440  -543
21  -319
->
440  -319

-225  497
336  -309
-159  -356
-96  75
->
-225  -309

-454  -448  65  -192
-198  -110  329  284
->
-454  -110

-213  192  -207  233  -352
-92  40  192  66  63
200  60  288  46  229
70  -63  -510  -27  -425
->
-213  40  288  -27

307  61  -36  -169  -154
110  99  -402  124  113
-83  61  200  -162  -176
-179  -156  -41  225  173
->
307  99  200  225

-23  -314  -207  -253
51  -290  -508  -199
-217  180  261  9
->
-23  -290  261
---
440  225  94  361  -46  -160  288  -182  -206  302  -221  -103  -94
21  121  68  39  58  1  35  -42  9  100  38  73  85
117  180  -31  182  -135  -122  158  -174  -142  6  -155  -21  -114
-16  -107  246  -24  164  55  -20  63  64  114  113  42  251
107  -259  155  -66  157  -28  -51  -16  -44  79  2  -101  88
55  285  -139  54  -22  35  46  -10  54  8  47  110  -110
->
440  94  -46  288  -206  -221  -94
21  68  58  35  9  38  85
117  -31  -135  158  -142  -155  -114
-16  246  164  -20  64  113  251
107  155  157  -51  -44  2  88
55  -139  -22  46  54  47  -110

-368  51  468  441  -51  -349  -43  -137  -1  -5  -394  6  -23
136  -38  52  86  44  93  31  -219  6  28  59  -68  76
-8  11  6  1  -5  -7  6  6  -7  -7  -5  -13  -8
-23  1  25  30  -10  -23  -1  -10  1  -1  -26  11  -3
-53  325  -50  -60  -49  -2  438  -167  -348  -379  -64  -282  -408
5  3  7  11  -14  -2  4  -6  -2  1  1  -6  3
10  -5  -20  -14  12  14  7  -10  -1  -5  9  11  -5
->
-368  468  -51  -43  -1  -394  -23
136  52  44  31  6  59  76
-8  6  -5  6  -7  -5  -8
-23  25  -10  -1  1  -26  -3
-53  -50  -49  438  -348  -64  -408
5  7  -14  4  -2  1  3
10  -20  12  7  -1  9  -5

-125  -106  -314  -331  -103  -137  265  108  -35
62  -43  87  -435  64  -71  122  -143  -30
-69  142  -410  -100  3  246  -106  195  -128
-246  158  361  250  24  118  -160  -206  169
->
-125  -314  -103  265  -35
62  87  64  122  -30
-69  -410  3  -106  -128
-246  361  24  -160  169

-61  -135  72  -57  11  -32  108  -3  -209  135  -77  50  79  -39  -408
145  -364  -51  91  -36  -53  -23  -41  443  122  -2  -1  117  -106  -10
229  -276  -6  78  27  -94  100  -1  308  84  25  -24  -18  37  -39
-151  58  48  12  33  -51  -35  50  3  -27  2  -29  55  -122  -24
-53  178  -73  -110  53  19  -22  32  -387  -83  20  -44  -62  33  276
->
-61  72  11  108  -209  -77  79  -408
145  -51  -36  -23  443  -2  117  -10
229  -6  27  100  308  25  -18  -39
-151  48  33  -35  3  2  55  -24
-53  -73  53  -22  -387  20  -62  276

-289  78  -236  -64  120  116  143  226  -144  -140  -56  217  -107  -295  -342
-212  217  30  -389  -9  222  252  23  -128  290  -20  -100  56  161  130
-188  -266  -100  208  113  -254  8  -89  29  -425  -177  -59  -154  -252  -330
->
-289  -236  120  143  -144  -56  -107  -342
-212  30  -9  252  -128  -20  56  130
-188  -100  113  8  29  -177  -154  -330

-148  -314  -492  -357  -104  56  95  44  327  414  166  -313
264  -371  -201  194  95  -53  90  98  75  -122  109  -202
76  -76  -179  -111  327  88  142  38  -131  159  88  -140
302  184  522  -129  -95  -226  182  -277  -370  450  -174  -54
148  36  -305  -104  -149  -202  -94  -438  -121  -425  77  165
46  -115  153  21  174  283  -26  237  -287  111  -138  66
107  -130  -341  -206  8  79  47  308  -130  -206  -151  -197
165  -66  200  -129  76  488  -270  -113  100  -234  35  31
->
-148  -492  -104  95  327  166
264  -201  95  90  75  109
76  -179  327  142  -131  88
302  522  -95  182  -370  -174
148  -305  -149  -94  -121  77
46  153  174  -26  -287  -138
107  -341  8  47  -130  -151
165  200  76  -270  100  35

-296  71  141  -49  -30  -68  187  381  -83
-139  -117  -405  191  -57  -113  1  -47  200
-126  70  -8  255  -301  -126  15  -307  -161
-284  120  -210  -82  -48  -97  184  80  -254
75  -50  -153  209  -121  -136  90  -356  213
->
-296  141  -30  187  -83
-139  -405  -57  1  200
-126  -8  -301  15  -161
-284  -210  -48  184  -254
75  -153  -121  90  213

124  50  164  -152  260  125  501  133  70  48  120  -75
330  263  36  -92  83  403  107  -248  71  -198  -69  33
428  155  36  5  -94  -191  377  139  70  -126  289  -179
66  191  369  -454  -287  132  -66  -215  70  104  -62  30
170  253  346  36  -82  -294  -294  -52  70  438  -157  248
->
124  164  260  501  70  120
330  36  83  107  71  -69
428  36  -94  377  70  289
66  369  -287  -66  70  -62
170  346  -82  -294  70  -157
